In the rows, zero is written as 128.
Each named turn below is shown by a few rows before and after it. Which turns, in which order, take the first row of each later pair to the second? The first pair is answered.
kob:
[141 126  94 142 126 150 125 133 157 114 111 166  77 128 160] |-> [135 116  97 150 107 159 123 117 137 113 112 165  90 146 167]
[142 158 104 160 150 165 136 133 162 151 149 142 175 123 112] |-> [140 157 105 162 155 164 131 132 163 140 158 140 167 121 111]
[124 180 130 133 129 130 123 142 182 134 162 139 160 104  78] |-> [120 185 123 136 142 124 127 132 194 112 154 146 158 129  92]
[129 104 128 129 129 134 145 122 137 110 119 142 112 118 118] |-> [128 102 134 132 132 138 147 113 131 108 118 140 115 124 118]
seboz:
[109  84 122 143  92 136 144  98  92 128 129 133 138 147 134] |-> [116  95 125 140  81 131 139  99  88 148 128 133 142 155 135]
[121 138 127 139 132 144 122 143 163 130 135 124 142 126 118] |-> [111 122 119 134 125 144 137 146 154 116 120 121 131 108 109]
[138  97  92 163 154 141 164 156 172 103 111 102 157 109  70] |-> [132  62  99 146 156 131 162 135 129  91  94 103 133  98  87]
dof:
[134 145 121 124 117 145 112 138 145 135 130 115 136 110 110] |-> [136 132 127 124 111 150 110 140 136 137 124 105 139 106 108]
[119  83 137 146 128 114 127 110  83 133 126 125 128 118  90] |-> [134 159 136 158 151  89 104 116 118 154 147 145 140 153 111]
[140 115 143 147  94 102 127 123  96 143 143 133 152 158 152] |-> [125 107 122 164 111 122 150 110 148 110 126 140 138 172 138]
Then:
(2 to 3 turns a pair)
[124 127 142  74 136 114 101 128 111 128 131 118  90  72 126] |-> [133 172 130 102 139 129  98 144 157 153 157 119 127  86 120] : seboz seboz seboz
[102 111  98 162 115 142 164 111 186 123 205 126 184 183 115] |-> [123 106 142 100 105  79 113  91  48 159 208 131 151 174 165] : seboz seboz dof
[117 105 136 109 111  95 108 116  69 120 123 142 109 156 154] |-> [ 96  96 107 144 109 146 149 131 170  97 121 137 131 150 109] : seboz seboz dof
[125 113 120 118  92 130 129 142  91 174 129 123 168 130  87] |-> [104  98  86 134 125 141 164 123 150 109 101 125 138 142  83] : dof seboz seboz
[121  60 111  92 161 102 157 115  63  77 112 131  98  98 161] |-> [128  87 135  79 158  90 131 118  45 103 129 133  99  99 170] : dof dof dof
[162 176 145  83 149 113  80 158 113 161 167 104 107  95 130] |-> [145  89 132  72 136 137 120 146 104 131 141  86  87  62  97] : dof dof
[148 208 179  98 129 124 101 170 117 220 151 106 149  94 112] |-> [124 103 168  78 113 163 140 152  85 176 122  78 134  44  73] : dof dof
[126  92 107 131 135 139 143  81  80  98 114 152  79 138 146] |-> [116 101 106 153 104 146 151  78  93 115 124 163 109 175 150] : dof dof kob
